In the rows, zero is written as 128.
One turn sends every row of this set to another row. A few are shown first. Where does it send the rows asked after them?
Z_96: [153 150 146 129 135 167 137 132  93 134  94  79 106 128 133  85 108 107
 154 117 112 154 131]
Z_491: [128 127 139 115 115 180 118 107 134 119  99 122  91 122 148  94 145 144
 109 159  84 122 123]
Z_100: [141 142 125 104 125 135 125 119 124 104 140 114 151  71 151 167 116  89
 127 129 113 119 177]
Z_913: [154 117 119 158 105  96 164 142 127 115 111 170 103 142  98 147 114 113
 141 135 130 116 120]
Z_564: [115 127 142 168 142 121 129 165 137 183 141 103 139 112 132 102 123 158
 114 123 149 141 137]
Z_624: [110 131 119 110 132 167  99 170 133 171 129 110 164 125 136 130 155 150
 111 137 143 108 107]
Z_333: [152 147 142 114 131 138 135 120 104 144 100  84 109 119 161  73 102 116
 151 115 103 149 123]
Z_928: [138 143 172  92 154 111 132 123 133 116 158 136 144 106  97 167 118 117
 131 109 109 104 135]
Z_325: [151 127 124 148 109 106 174 160 123 117 100 175 124 136  99 140 101 116
 152 142 127 108 129]
Z_147: [144 121 104 140 105 119 171 152 128 133 108 175 111 135  92 152  92 121
 153 149 121 113 121]
Z_445: [117 134 127 100 115 150 119 121 133 129 153 131 143  75 141 178 112  97
 128 143 109 130 182]
Z_601: [106 134 124 109 146 168  96 163 134 159 112 128 146 148 148 122 147 137
 122 140 167 111 104]
Z_811: [147 143 160  90 157 130 125 105 143 107 159 116 135 112  99 169 111 116
 144 118 122 106 140]
Z_444: [138 139 115 103 110 156 111 121 117 132 139 141 152  86 138 176 128  96
 129 136 114 128 191]
Z_964: [124 142 148 170 150 120 126 176 126 166 152 104 132 119 137 110 126 151
 112 112 142 145 134]
Z_130: [125 130 157 157 136 123 126 182 122 177 155 121 146 127 141 112 127 153
 109 130 149 140 138]
Z_812: [167 140 134 132 136 137 149 128  93 136  85  81 109 125 137  79 122 122
 150 135  92 143 125]
Z_159: [131  71 109 122 102 110 130 125 132 123  84 158 117  87 110 137 124 111
 131 131 131 169 134]
Z_30: [123  74 106 123  89 100 130 125 136 133  91 143 128  91 124 142 120 117
 145 117 136 167 137]
Z_154: [142 136 158  90 156 121 135 109 122 109 164 133 135 111  89 166 117 125
 143 126 109  99 126]
Z_22: [129 104 102 158 117 118 165 149 138 126 100 169 124 139  81 149 120 109
 139 132 125 112 118]
Z_783: [154 157 129 120 128 159 145 128 101 142  95  79 116 105 141  73 104 111
 154 116 121 151 132]
Z_334: [113  88  97 126 100 108 141 118 137 129  84 150 118 100 112 137 112 116
 137 120 151 169 123]
Z_762: [143 134 145 116 111 172 114 112 110 131  93 127  80 118 144 100 134 145
 119 155  75 121 131]
Z_303: [114 134 118 111 148 167 101 159 138 152 107 116 148 162 125 132 154 153
 125 143 159 108 113]
Z_87: [144 135 138 111 119 170 117  98 122 117 103 106  89 125 141  99 134 157
 101 149  85 111 126]
Z_827: [147 146 125 108 103 136 122 114 119 130 146 126 151  92 148 184 126  98
 138 142 127 129 186]
Z_877: [108 121 131 122 141 170  91 159 127 158 122 113 143 146 115 134 155 156
 121 150 157 123  98]

Z_87 moves to Z_928
Z_444 moves to Z_303
Z_811 moves to Z_130
Now these:
Z_30 moves to Z_491
Z_601 moves to Z_147
Z_877 moves to Z_913
Z_812 moves to Z_100

One turn sends every row of this set to another row. A few are shown first. Where does it send the rows asked after them?
Z_223: [116 144 148 102 145 149 133 107 127 148 125 108  52 195 124 160 153 186
 132 111 105 160  79 140  63 137 122]
Z_218: [120 143 150 105 143 147 127 107 128 156 124 104  52 193 131 154 152 183
 127 119 105 158  81 140  54 136 120]
Z_874: [106 115 147  98 149 141 100  85 114 131 114 116  74 131 137 119 165 143
 151 173  92 171 100  71  98 117 162]
Z_394: [129 128 125 119  88 191 177 129 147 129  85 143  48 199 101 116 157 128
 129 124 123  99  81  99 108 138 131]
Z_865: [138 140 150  90 137 177 181  74 106  64  88 133  92 154 125  91 174 130
 130 172 147 129 139 142 100 142 135]
Z_446: [108 121 141 101 153 148 107  80 116 130 121 115  67 128 128 127 161 139
 149 169  94 175  96  75 100 116 172]
Z_906: [167 141 188 132 138 121 132 110 161 126 138 154  76 140 124 132 192  89
 117 150 132 148 143 121 110 134 133]
Z_478: [144 145 143  98 141 182 185  67 109  70  93 128  83 151 119  94 168 121
 126 175 148 135 135 145  95 140 146]
Z_262: [ 80 138 157  61 126 116 157 101 110 109 125 129  86 168  56 131 157 105
 113 133 132 147 129 117 111 123 121]
Z_409: [128 123 130 119  84 184 169 134 146 131  79 143  55 201 110 109 160 131
 129 128 120  95  84  97 104 137 122]
Z_95: [153 112 141 111 114 195 171 122 141 141 121 133  52 168 151 141 165 165
  70 153 106 130  87 113 123 153 145]
Z_290: [159 138 193 123 136 116 130 116 157 117 131 159  83 144 125 131 197  98
 123 142 129 144 147 118 117 135 123]
Z_920: [134 124 131 125  84 186 165 133 145 140  77 137  55 199 116 104 158 125
 123 137 122  95  85  99  95 134 123]
Z_151: [119 156 127  96 146 178  93 104 152  98 105 141  63 190 110 123 160  86
 146 169 119 167 111 157  79  92 112]
Z_514: [157 146 184 122 142 125 146 110 159 110 144 162  71 141 106 146 194  95
 127 128 131 152 140 121 130 136 140]
Z_43: [138 144 145  93 140 180 186  68 107  63  92 134  85 152 118  96 170 128
 131 169 147 133 135 143 102 142 142]
Z_271: [153 139 190 118 137 118 138 116 157 107 136 166  79 144 114 139 199 102
 128 131 128 145 144 119 131 139 127]
Z_129: [147 108 146 106 111 188 166 127 139 137 114 138  59 173 157 138 170 173
  75 151 104 126  92 111 127 155 134]
Z_782: [143 140 150  95 137 175 176  73 106  71  87 130  92 152 129  87 172 127
 127 179 146 129 138 142  93 140 136]
Z_231: [108 155 129  82 147 177 101 107 150  81 105 151  63 193 101 132 165  99
 155 153 116 165 110 157  97  96 108]
Z_996: [ 98 132 165  79 121 109 134 102 114 143 115 113  94 164  88 105 151  89
  95 170 134 142 135 117  73 117 112]
Z_963: [137 127 125 130  87 190 171 128 148 143  83 134  49 195 111 108 153 119
 121 138 123 100  81 100  93 133 132]
Z_372: [145 110 143 104 113 189 172 125 138 131 117 140  56 172 151 143 170 173
  76 147 103 127  90 112 132 156 137]
Z_883: [108 150 134  82 144 172  92 113 148  83 100 151  69 197 110 124 170 102
 154 158 114 161 115 154  92  95  99]
Z_743: [114 159 123  91 150 183 102 103 152  90 110 145  59 190  99 131 159  90
 151 159 118 170 107 158  87  94 116]
Z_908: [145 142 144  99 140 180 179  68 108  74  90 127  87 150 126  88 169 121
 124 182 148 132 137 144  90 140 143]
Z_149: [118 139 153 102 142 145 126 111 126 153 121 106  55 195 132 153 154 187
 129 117 104 155  82 139  57 137 115]
Z_86: [ 93 146 146  76 132 127 162  90 116 126 136 118  74 159  51 135 145  86
 105 143 137 157 123 121  98 118 142]
Z_760: [147 113 140 107 115 194 175 122 141 136 122 136  52 170 146 146 167 169
  74 147 106 131  87 112 130 154 143]
Z_429: [ 99 112 149  90 147 138 102  89 113 120 113 122  77 134 133 122 170 151
 157 164  90 167 102  70 109 120 157]
Z_107: [105 143 150  88 129 124 148  91 117 146 130 108  80 157  70 118 141  77
  94 166 139 153 127 121  73 114 137]
Z_51: [135 130 122 128  90 194 176 125 149 138  87 138  46 195 102 114 152 120
 124 130 126 103  80 101 100 134 136]
Z_50: [102 121 139  95 154 149 114  79 116 121 125 121  65 129 120 133 162 144
 154 160  92 175  95  74 113 118 175]
Z_68: [114 141 152  98 142 144 129 110 125 148 122 109  55 196 128 157 155 188
 132 111 103 155  81 138  63 138 116]
Z_277: [114 152 133  90 143 172  88 111 151  94  99 144  69 194 117 119 165  94
 148 168 116 163 113 155  82  93 101]
Z_867: [ 83 128 168  62 119 104 140 109 108 119 113 127  98 171  80 113 163 106
 108 150 129 138 137 115  96 122 104]
Z_993: [118 145 148 105 145 149 131 106 127 154 126 106  50 192 126 158 151 182
 129 115 105 160  79 140  59 136 124]
Z_979: [ 97 116 144  87 151 143 111  85 112 114 118 123  71 133 123 131 169 152
 159 155  90 172  97  71 117 120 165]
Z_688: [150 111 145 110 114 190 166 125 140 143 115 134  56 171 156 138 167 168
  71 155 106 127  90 112 122 153 137]
Z_219: [165 147 182 132 143 128 141 107 161 122 144 155  68 138 112 142 188  87
 120 140 134 152 138 122 117 134 143]

Z_107 moves to Z_996
Z_409 moves to Z_394
Z_743 moves to Z_151
Now these:
Z_446 moves to Z_874
Z_95 moves to Z_688
Z_478 moves to Z_908
Z_218 moves to Z_149
Z_271 moves to Z_514

One turn sends every row of this set to another row. A few are shown first. Where does it send the rows asked after them?
Z_609: [132 143 153 141 167 153 145 107 165 143 168 120 133 125 140  87  97 102]
Z_999: [157 135  78 120 176 148 130 166 118 147 159 105 106  88 181 131 173 145]
Z_160: [133 148 145 151 167 148 121  92 105 139 175 134 106 147 132 132 120 108]
Z_943: [188  93  91 106 176 171 158 149 111 128 137  82 117  89 147 126 157 139]
Z_366: [132 116  67 120 145  98 137 128 135 123 149 100 137  84 176  93 168 132]
Z_518: [148  96  86 108 145 168 126 162 150  80 123  94 105 111 129  98 141 111]
Z_73: [147 143 168 151 170 146 132 123 124 136 152 127 121 113 128 113  81 104]
Z_521: [150 129  80 124 183 141 135 162  99 138 165 105 119  84 171 125 187 141]
Z_685: [143 140 144 140 157 138 138  71 134 142 175 134 116 152 130 110 132 113]
Z_163: [128 136 139 141 162 147 136 111 136 149 182 138 106 143 123 100 106  80]
Z_625: [146 140  61 123 180 149 130 162 122 139 152 117 121  80 167 124 176 135]
Z_772: [121 113  92 113 147 134 135 127 117  77 114 112 115  59 151  86 143 116]
Z_175: [152  89  75 112 149 161 116 166 140  80 145 111 109 113 124 101 158  97]
Z_164: [132  96  94 112 145 123 136 133 102  77 124 107 121  64 140  84 145 113]
Z_474: [186  83  95 108 166 159 148 163 115 124 152  70 113 113 145 124 162 136]
Z_563: [131 159 159 130 175 174 135  92 137 133 183 142 115 110 146  95 123 119]
Z_105: [149 119  75 128 185 146 127 156  97 135 170 106 115  83 178 135 180 125]
Z_692: [141  95  94 119 155 125 138 121 104  74 121 115 125  64 138  94 158 106]
Z_948: [145 123 150 146 160 139 140  99 113 153 171 116 110 144 131 122  94  94]
Z_386: [164 139 166 128 152 154 129  79 134 138 177 125 113 127 147 117 113 142]
Z_424: [158 143 161 140 165 152 100 107 131 121 190 127 102 136 129 129 112 120]
Z_37: [127 144 152 153 174 131 126 108 157 130 176 121 131 120 133  97  99  90]
Z_777: [150 152 151 145 152 150 101 118 139 133 171 135 110 143 138 129  97 125]
Z_767: [151 109  62 114 141 105 144 124 140 128 132 100 136  73 171 100 144 132]
Z_59: [134 107  64 129 151 105 135 113 137 120 147  97 142  91 183 108 170 125]
Z_259: [151  95  65 101 143 175 120 153 147  88 135  92 110 116 137 110 143 120]
Z_76: [142  93  78 108 147 166 117 170 132  78 143  95 106 115 126 101 149 109]
Z_143: [141 138 155 135 169 145 151  84 119 141 175 147 110 124 117  94 125  93]
Z_47: [136 107  81 108 149 143 127 135 100  80 120 117 111  56 142 101 136 115]
Z_519: [132 149 163 142 188 150 139  90 136 137 193 126 123 102 144  97 123 105]
Z_794: [159 136 161 132 170 152 129  83 145 139 201 116 114 131 146 113 127 127]
Z_961: [154 131 169 150 166 130 118 111 132 120 167 117 118 123 120 118  87 101]
Z_515: [194  72  92 110 166 155 147 158 116 128 158  82 109 106 147 124 155 119]
Z_142: [137 122  76 118 147 108 142 119 135 129 139  99 127  72 190 101 159 142]
Z_161: [191  94 102 109 171 169 148 172 120 124 137  82 100 103 143 127 151 134]

Z_943 moves to Z_47
Z_161 moves to Z_772
Z_777 moves to Z_609
Now these:
Z_794 moves to Z_961
Z_76 moves to Z_366
Z_143 moves to Z_160
Z_105 moves to Z_175

